In the data rows, the value 128 means zero.
Here are some points:
(151, 143, 121, 85, 127, 138, 155, 126, 137, 52, 122, 166, 126, 116, 71,
 115, 139, 93, 152)
(43, 113, 144, 155, 137, 141, 45, 124, 121, 158, 152, 76, 171, 93, 152,
 128, 109, 130, 194)
(138, 142, 134, 127, 102, 103, 95, 114, 123, 113, 108, 75, 155, 121, 100,
 109, 144, 144, 161)
(136, 148, 130, 87, 105, 131, 166, 136, 132, 80, 125, 150, 132, 119, 91,
 123, 124, 104, 169)
(81, 142, 130, 88, 134, 115, 123, 95, 90, 179, 141, 14, 118, 114, 137,
 38, 167, 147, 132)
(184, 159, 119, 167, 90, 82, 135, 136, 145, 148, 112, 110, 120, 120, 95,
 114, 107, 125, 124)
(120, 124, 111, 121, 161, 147, 143, 130, 86, 123, 133, 128, 103, 116, 134,
 180, 137, 99, 136)
(145, 93, 110, 135, 114, 125, 141, 116, 156, 137, 121, 158, 143, 116, 126,
 112, 120, 117, 141)
(109, 125, 140, 131, 140, 130, 128, 121, 127, 110, 137, 100, 150, 132, 121,
 126, 130, 120, 139)
(123, 119, 107, 109, 181, 144, 127, 120, 75, 115, 124, 109, 97, 102, 140,
 207, 153, 111, 139)
(137, 116, 135, 183, 87, 128, 151, 145, 117, 183, 84, 100, 93, 157, 129,
 153, 140, 136, 131)
(108, 130, 124, 113, 153, 140, 114, 113, 124, 86, 155, 140, 107, 125, 115,
 146, 146, 100, 152)
(114, 132, 171, 128, 72, 83, 181, 135, 163, 164, 97, 92, 140, 138, 145,
 113, 91, 129, 156)
(127, 90, 95, 151, 108, 170, 53, 84, 140, 141, 124, 140, 166, 102, 132,
 88, 166, 132, 142)
(130, 112, 121, 177, 89, 127, 152, 118, 134, 155, 101, 83, 107, 151, 140,
 123, 148, 138, 125)
(159, 212, 134, 126, 75, 73, 151, 189, 88, 173, 108, 35, 118, 170, 93,
 111, 96, 136, 151)
(78, 84, 132, 129, 167, 190, 114, 119, 127, 108, 133, 191, 138, 169, 159,
 176, 117, 123, 104)
(79, 114, 138, 86, 153, 145, 102, 106, 133, 124, 136, 125, 142, 131, 149,
 127, 139, 111, 142)
(152, 168, 119, 11, 104, 120, 142, 113, 173, 89, 139, 108, 92, 131, 102,
 49, 165, 140, 89)
Then 16 other points, each followed by its number:
(139, 105, 122, 119, 126, 144, 132, 116, 132, 119, 111, 160, 141, 127, 132,
 133, 137, 113, 154) 0
(108, 121, 144, 110, 160, 142, 81, 87, 121, 94, 144, 130, 151, 138, 139,
 114, 142, 132, 128) 1
(92, 81, 156, 111, 136, 137, 123, 106, 167, 169, 92, 126, 123, 175, 133,
 123, 119, 101, 68) 2
(112, 105, 141, 111, 168, 125, 97, 103, 99, 176, 174, 155, 130, 96, 121,
 91, 95, 70, 240) 3
(88, 108, 139, 110, 141, 160, 91, 96, 121, 100, 137, 137, 136, 149, 165,
 117, 146, 142, 97) 4
(124, 84, 124, 170, 196, 109, 144, 122, 155, 132, 127, 166, 109, 97, 131,
 194, 129, 100, 74) 5
(134, 167, 115, 79, 105, 103, 133, 117, 139, 136, 134, 66, 104, 102, 129,
 71, 146, 154, 97) 6
(184, 96, 87, 153, 119, 102, 116, 150, 136, 155, 128, 225, 162, 119, 131,
 127, 115, 138, 112) 7
(157, 124, 146, 161, 108, 65, 177, 145, 129, 168, 118, 107, 114, 141, 148,
 108, 118, 153, 91) 8
(88, 154, 155, 112, 132, 123, 149, 134, 83, 171, 171, 21, 120, 110, 139,
 54, 134, 138, 129) 9
(214, 155, 110, 94, 139, 141, 126, 120, 141, 105, 117, 111, 151, 128, 91,
 86, 160, 166, 93) 10
(144, 123, 105, 113, 163, 153, 149, 123, 91, 112, 127, 129, 96, 115, 149,
 200, 160, 99, 126) 11
(69, 84, 132, 123, 188, 194, 108, 127, 126, 119, 150, 209, 161, 153, 177,
 159, 105, 124, 100) 12
(159, 161, 110, 0, 111, 86, 168, 108, 197, 112, 135, 112, 79, 138, 123,
 34, 184, 142, 56) 13
(205, 101, 66, 150, 135, 130, 100, 140, 107, 157, 121, 245, 143, 102, 132,
 114, 149, 131, 106) 14
(136, 134, 134, 126, 156, 107, 127, 117, 114, 152, 152, 131, 126, 112, 128,
 107, 110, 103, 160) 15
Which of these numbered points is nearest to each point below by angle, seen from the average point of the first points? Its number follows each.
(95, 122, 140, 112, 153, 136, 106, 125, 125, 97, 162, 111, 146, 128, 85,
 104, 142, 142, 132) > 1
(116, 134, 126, 85, 102, 164, 129, 129, 98, 58, 107, 135, 110, 162, 134,
 130, 176, 132, 108) > 4
(131, 159, 126, 96, 110, 114, 112, 120, 141, 136, 134, 80, 122, 114, 138,
 108, 143, 147, 123) > 6
(158, 110, 151, 190, 127, 53, 177, 159, 133, 187, 120, 101, 103, 154, 161,
 100, 117, 154, 57) > 8
(86, 104, 135, 130, 154, 172, 86, 68, 71, 173, 153, 94, 156, 72, 138,
 31, 145, 170, 70) > 9
(129, 195, 133, 71, 105, 100, 122, 118, 159, 134, 142, 68, 110, 118, 135,
 76, 135, 150, 124) > 6
(195, 152, 108, 90, 119, 140, 121, 150, 122, 125, 116, 120, 162, 153, 116,
 62, 161, 158, 130) > 10
(109, 124, 134, 93, 173, 111, 105, 116, 79, 178, 167, 151, 151, 80, 122,
 95, 110, 75, 208) > 3
(101, 116, 127, 105, 139, 124, 87, 101, 131, 110, 152, 146, 153, 123, 173,
 100, 134, 143, 141) > 1
(138, 179, 117, 64, 99, 112, 117, 113, 151, 121, 137, 71, 109, 90, 134,
 77, 164, 147, 121) > 6
(58, 64, 135, 124, 201, 192, 104, 122, 124, 98, 145, 224, 149, 170, 160,
 187, 111, 123, 99) > 12
(95, 102, 134, 126, 156, 168, 115, 122, 123, 116, 131, 159, 135, 150, 150,
 148, 125, 121, 116) > 12
(137, 145, 98, 122, 103, 123, 123, 144, 168, 120, 160, 143, 148, 140, 148,
 122, 113, 136, 168) > 7
(152, 67, 100, 125, 92, 159, 167, 85, 171, 115, 103, 192, 163, 116, 169,
 126, 123, 68, 185) > 0
(197, 146, 99, 111, 115, 124, 132, 133, 135, 114, 124, 133, 149, 172, 134,
 97, 163, 143, 113) > 10
(114, 109, 153, 164, 202, 135, 148, 126, 159, 130, 116, 158, 113, 111, 106,
 184, 115, 104, 56) > 5
(131, 96, 127, 128, 97, 135, 135, 121, 153, 137, 110, 164, 142, 118, 142,
 140, 130, 100, 179) > 0
(105, 123, 143, 151, 137, 138, 119, 120, 125, 112, 144, 108, 139, 130, 124,
 134, 131, 128, 148) > 1
(151, 187, 121, 10, 128, 101, 156, 93, 176, 63, 145, 90, 95, 103, 64,
 37, 167, 129, 93) > 13
(102, 132, 129, 127, 131, 143, 94, 106, 131, 94, 139, 136, 131, 158, 165,
 112, 139, 132, 127) > 4
(134, 113, 129, 89, 131, 71, 156, 95, 206, 145, 141, 89, 138, 131, 118,
 90, 123, 90, 110) > 13
(146, 123, 137, 175, 131, 87, 158, 140, 113, 157, 119, 105, 107, 148, 155,
 120, 123, 141, 65) > 8
(49, 117, 139, 158, 122, 161, 47, 101, 127, 131, 169, 94, 161, 97, 158,
 122, 123, 154, 206) > 1
(86, 86, 128, 128, 166, 178, 114, 131, 113, 99, 139, 192, 132, 166, 157,
 169, 127, 119, 105) > 12
(129, 133, 105, 112, 160, 145, 141, 127, 84, 128, 126, 118, 93, 98, 155,
 212, 153, 111, 130) > 11
(65, 124, 139, 128, 149, 172, 95, 87, 78, 146, 133, 76, 145, 104, 143,
 50, 150, 176, 78) > 9
(147, 219, 149, 135, 90, 73, 138, 184, 93, 163, 127, 27, 134, 124, 67,
 67, 97, 168, 117) > 9
(111, 84, 157, 175, 138, 165, 157, 124, 75, 91, 81, 174, 82, 161, 209,
 238, 155, 110, 125) > 11
(146, 123, 140, 155, 127, 84, 161, 138, 126, 171, 118, 111, 125, 142, 148,
 103, 124, 142, 84) > 8
(38, 61, 145, 130, 207, 206, 83, 137, 126, 104, 164, 229, 142, 168, 167,
 201, 92, 118, 87) > 12
(148, 146, 149, 180, 74, 92, 141, 169, 108, 183, 84, 76, 148, 127, 123,
 161, 89, 148, 151) > 8
(196, 157, 85, 75, 120, 160, 154, 151, 138, 78, 127, 136, 146, 154, 77,
 75, 166, 144, 128) > 10
(54, 89, 139, 123, 183, 184, 125, 143, 129, 103, 154, 217, 145, 192, 179,
 199, 94, 122, 83) > 12
(161, 117, 129, 139, 129, 144, 157, 136, 126, 110, 116, 183, 118, 117, 96,
 172, 122, 98, 206) > 0
(53, 118, 163, 142, 165, 171, 88, 73, 74, 176, 149, 87, 154, 86, 141,
 27, 124, 198, 41) > 9
(85, 86, 125, 147, 172, 205, 143, 85, 97, 52, 120, 166, 46, 117, 118,
 219, 187, 90, 90) > 11
(132, 185, 148, 104, 148, 134, 204, 162, 164, 85, 189, 150, 108, 181, 116,
 111, 94, 148, 65) > 13
(145, 110, 123, 142, 133, 149, 161, 134, 117, 117, 128, 163, 118, 124, 131,
 147, 128, 114, 160) > 0
(161, 143, 98, 90, 109, 136, 98, 126, 131, 120, 122, 113, 143, 152, 126,
 75, 165, 142, 120) > 10
